Where one turn sends some rows of the set: a few examples, then the rows asked:
soke: [ -6.4 -33.7  -5.2  -8.3 -19.3  -6.8 -61.2 -17.2 -32.9   7.4  18.5   6.5
 -13.5   5.8   9.1  10.9  13.6   5.3   0.7  34.5   3.8 -31.2  -5.7  -6.5
   3.8  -5.8  11.5   9.1  -4.2   0.2]
gikab: [ 25.3 -19.2  20.3  11.6   3.8  11.0   2.2   3.1  -3.7 -21.3  -5.5   4.2
   7.9   2.5  51.9  -0.3  19.4 -17.8 -40.3   0.0 -36.3  -1.7  -2.7  12.1
  18.3  14.0  24.0  -7.9  -5.7  -8.9]
bos: [-14.7 -39.7   8.5  18.2 -35.2  -5.9 -19.4 -17.5 -35.4 -15.9  33.2  15.7
 -18.1  -2.6  12.4  35.5  16.6  -8.9 -10.6  15.6  12.2 -14.5 -31.6  27.1
  27.9   1.8   4.5  -5.2  26.0 -17.4]
Ketum: [ -8.9  11.2 -10.0 -33.8 -22.6  11.0 -18.0  13.9  -1.2  -8.2  -1.0  -9.8
   8.7   3.7  39.7 -14.9  37.9   2.1 -28.1  -5.1 -15.7 -18.2 -10.1  -1.0
   7.2  -0.9  22.6  -6.4 -18.6  -2.4]
kimeb: [ -1.6 -32.5  23.6  -6.6  -7.3 -27.8 -35.2   4.4 -29.7  -2.5  39.6  -6.4
 -10.4 -27.7  27.4  17.9  -7.0   7.9 -12.9  25.6  -6.6 -11.3  -7.9  19.8
   4.5 -11.2   2.0  19.8  -9.6   5.2]
tovu: [ -4.5 -31.9  23.9  -4.3 -17.3 -24.1 -39.5  10.2 -26.7   0.0  36.2  -2.6
   5.6 -26.6  29.6  13.7  -8.8   6.0 -10.9  17.5   5.3 -11.7 -12.3  20.2
   9.9 -15.5   8.8  24.0 -17.7   9.6]
Zomel: [ 12.6   9.5  -2.7 -31.8  -7.8   3.5  -2.3  13.9   5.3  -3.3   7.6  -9.6
  -5.0 -18.0  26.5   0.3  41.4  -2.6 -39.5  -0.6  -3.8   6.5 -16.4  10.5
   7.1  -9.4  21.1 -15.0  -5.5  -1.5]
Mor: [ -5.7 -40.9  -7.4 -24.4 -16.5 -11.6 -50.5 -16.2 -31.2   1.4  25.6  -0.3
 -20.1   9.3  14.1  11.2   8.6   2.5  -4.1  35.8   1.3 -31.5  -3.9   0.5
   7.5 -23.5  16.8   5.3  -2.6   2.3]
Gali: [ -6.1 -42.6  -5.6  -8.7 -15.4 -11.7 -58.5 -16.3 -39.2  -0.9  18.0   3.0
 -10.2   5.4   7.7  14.7  13.9  -5.9  -2.5  28.1   5.4 -29.1  -8.1  -2.9
  -0.8 -14.6  17.8   9.4  -5.2  -4.3]
detu: [ 14.2   6.3  16.4  -4.3 -29.1   7.9  -9.2   8.0   9.7 -33.8   4.7  35.8
   4.6  22.8  40.5   8.7  16.7 -17.4 -21.2  14.0 -10.1 -25.3  -3.5   7.8
  27.0  34.5  25.3 -15.2   1.5 -10.6]
Vefu: [-15.8 -59.0   4.6  -2.3 -33.6   8.3 -30.4  -8.8 -26.8   7.2  20.7  35.2
  -8.8   6.8   4.6  27.3   2.5  -4.9  -1.8  11.6  -8.3 -21.0 -18.9  21.8
  26.5 -25.9  15.6   4.9 -11.5 -22.9]
tuneb: [ -4.8 -31.3  22.2  -3.2 -17.3 -24.0 -40.4  16.7 -33.8  -1.6  34.3  -7.6
   1.6 -29.1  18.8  20.0  -4.3  -0.3  -6.2  17.1   4.3 -11.2 -15.1  18.2
  12.3 -14.6   7.6  24.0  -4.7   1.0]
nizo: [ -6.2 -37.6  14.4   7.4 -15.7 -21.8 -13.6 -17.9 -45.1 -21.5  35.6   0.1
  -9.2  -3.1  37.8  17.9  -2.7 -19.3 -17.6   4.5  23.7 -11.9 -10.0  39.4
  15.3 -10.8  38.1   0.1   3.3   9.6]
basu: [-18.6  -0.7   7.6  -2.9 -24.6  16.4   4.3  -8.8   2.5 -24.1  -2.3   5.3
   3.1  21.6  21.9 -10.6  36.3  12.0 -33.2  -5.9 -13.2 -11.8  -3.5  22.9
  31.7  23.4  14.2 -20.1 -14.4 -30.4]
pusub: [-20.5 -18.1  19.6 -15.7   1.4   7.3   1.4  -7.7  28.6 -11.1  -0.2  12.9
   1.2  12.1  19.9 -18.7  28.1   7.3 -19.5  10.2 -12.2 -23.6 -13.0  17.2
  26.9   8.9   2.7 -15.7 -22.0 -23.5]
kenep: [ -7.5   8.8   8.3 -10.3  -9.3 -11.6  -6.0  -7.1  10.0 -15.9   8.1   2.9
   8.3   6.4  24.2   1.6  31.5  -8.9 -11.2  12.8 -15.0 -20.7  -1.6   3.0
  -0.1   6.3  42.4  -8.9 -42.8 -39.2]
razop: [  4.5 -45.6  18.1  -4.6 -21.9 -17.9 -13.6 -12.9 -36.3 -25.7  43.5   0.5
 -11.4  -2.8  42.9  24.2  -9.8 -17.1 -21.8  11.6  13.9 -11.1 -10.7  41.8
  17.2 -16.1  33.2  -1.2   3.1   6.5]
fef: [  3.0  23.4  -0.4 -19.5 -31.8  -6.7  -1.7   9.9   5.4 -14.1   9.9  -9.7
  10.8  -7.8  38.6  12.7  42.9 -21.2 -23.8   6.9 -15.7  -1.8  -6.6  -3.5
   5.7  -6.5  37.9  -4.3 -12.2  -7.5]
galu: [-10.5   8.0  15.5 -17.8 -26.0  -1.2 -10.2   3.0  17.1 -25.7  -2.6  23.8
  11.5  17.4  24.4  -9.7  25.5   6.8 -20.6  17.5   6.2 -28.6  -3.6  13.0
  31.8   4.7  13.0 -19.6 -22.6 -34.2]
kuzen: [ -5.7  -2.5  -7.6 -13.0 -27.7  23.0 -14.3  -5.3  12.8 -10.9  15.7   6.2
  12.5  19.8  34.3   0.6  31.4  -4.1 -13.9  -2.9 -32.5 -24.8 -17.2   0.9
   5.8  24.1  33.6  -7.8 -32.6 -31.9]
duko: [  5.6   1.9  -2.4 -16.4 -31.8   7.3   1.7  12.2   4.6 -39.7  17.0   4.2
  15.3  17.8  47.3   1.0  21.4  -4.2 -39.9  -8.6  -3.1 -13.8 -10.4  19.9
  36.4  31.1  33.5  -6.3  -3.9  -6.1]
megem: [  2.7  16.0  23.9   0.0 -22.1   2.3   8.2  16.3  -9.9 -15.9  -9.0  16.5
  -4.9   3.6  42.0   0.9  22.2 -18.6 -29.3  -0.1 -31.6   1.2   7.8  11.3
  19.4   7.1  25.7 -11.3   2.2   0.2]
sen: [ -9.6 -56.4  -3.5   2.9 -37.1  11.1 -28.8 -20.1 -25.2  10.2  18.4  35.7
  -7.1  15.4  13.5  24.5   5.6  -1.8  -6.2  14.8 -13.1 -20.3 -11.1  15.2
  32.0 -28.4  18.1   2.3  -6.6 -14.9]
mol: [  2.7   8.9   9.6  -4.5  -0.4  -5.4  -4.6  20.6 -12.6 -21.9   3.2   0.1
   5.7  -2.5  47.4 -10.8  19.5   1.4 -33.6  -9.3 -31.3 -15.1  -4.4  11.0
   9.1  31.0  28.8   2.5 -17.4  -5.8]
puzov: [-11.9 -49.6  20.9   3.3 -19.7 -18.6 -14.1 -12.2 -41.4 -23.9  31.5   5.6
  -6.7  -1.1  28.4  21.6  -6.4 -24.5 -16.3   2.1  17.1  -9.1  -7.2  37.9
  16.9 -12.0  34.8   5.2   4.3  10.3]
ses: [  3.5  -7.0  -8.9 -18.9   0.9   2.3 -12.9  -8.4  11.4 -15.4  33.7  -2.2
   8.5  11.4  42.4  -6.4  18.1 -13.7 -14.7   6.2 -17.3 -17.2 -21.2 -13.3
  -0.3   5.3  41.4 -18.7 -24.4 -36.8]
fedur: [ -9.9 -35.7   4.4  24.2 -36.4  -8.0 -11.5 -20.8 -27.5  -9.5  33.5  18.0
 -19.0  -6.3  16.8  39.4  20.5  -3.3 -16.9  16.8   7.4 -10.0 -33.4  34.6
  32.8   2.2   9.5  -1.6  19.1 -13.2]
sabu: [ -8.4 -38.8   9.6  13.9 -29.6  -4.9 -13.0 -28.9 -32.1 -17.0  25.5  11.1
 -29.0  -1.1  19.5  31.9  21.6  -1.5 -18.9  24.3   5.3 -17.6 -27.3  41.9
  31.5  -6.7   3.3  -9.8  21.5 -13.4]
Tem: [ -8.5 -60.0   0.9   0.2 -31.7   6.0 -27.3 -16.2 -18.5   5.7  25.5  27.3
 -13.1  12.4  17.2  30.5   5.5  -0.5  -1.6  24.1 -25.7 -30.2 -18.4  21.8
  30.7 -23.8  13.2   6.1 -10.8 -25.3]
ladin: [ 22.1  -4.7   3.0 -17.0 -22.5  22.0 -10.5   6.5  17.0 -21.3  13.7   1.3
   4.0  24.0  37.1  -2.4  20.4  -9.9 -19.4  13.6   5.8 -26.2 -19.5  14.8
  44.0  25.7  29.2 -18.2  20.2 -12.0]

fef -> galu
bos -> tuneb
Now find these:
ses -> ladin
Ketum -> basu
nizo -> soke
kimeb -> Tem

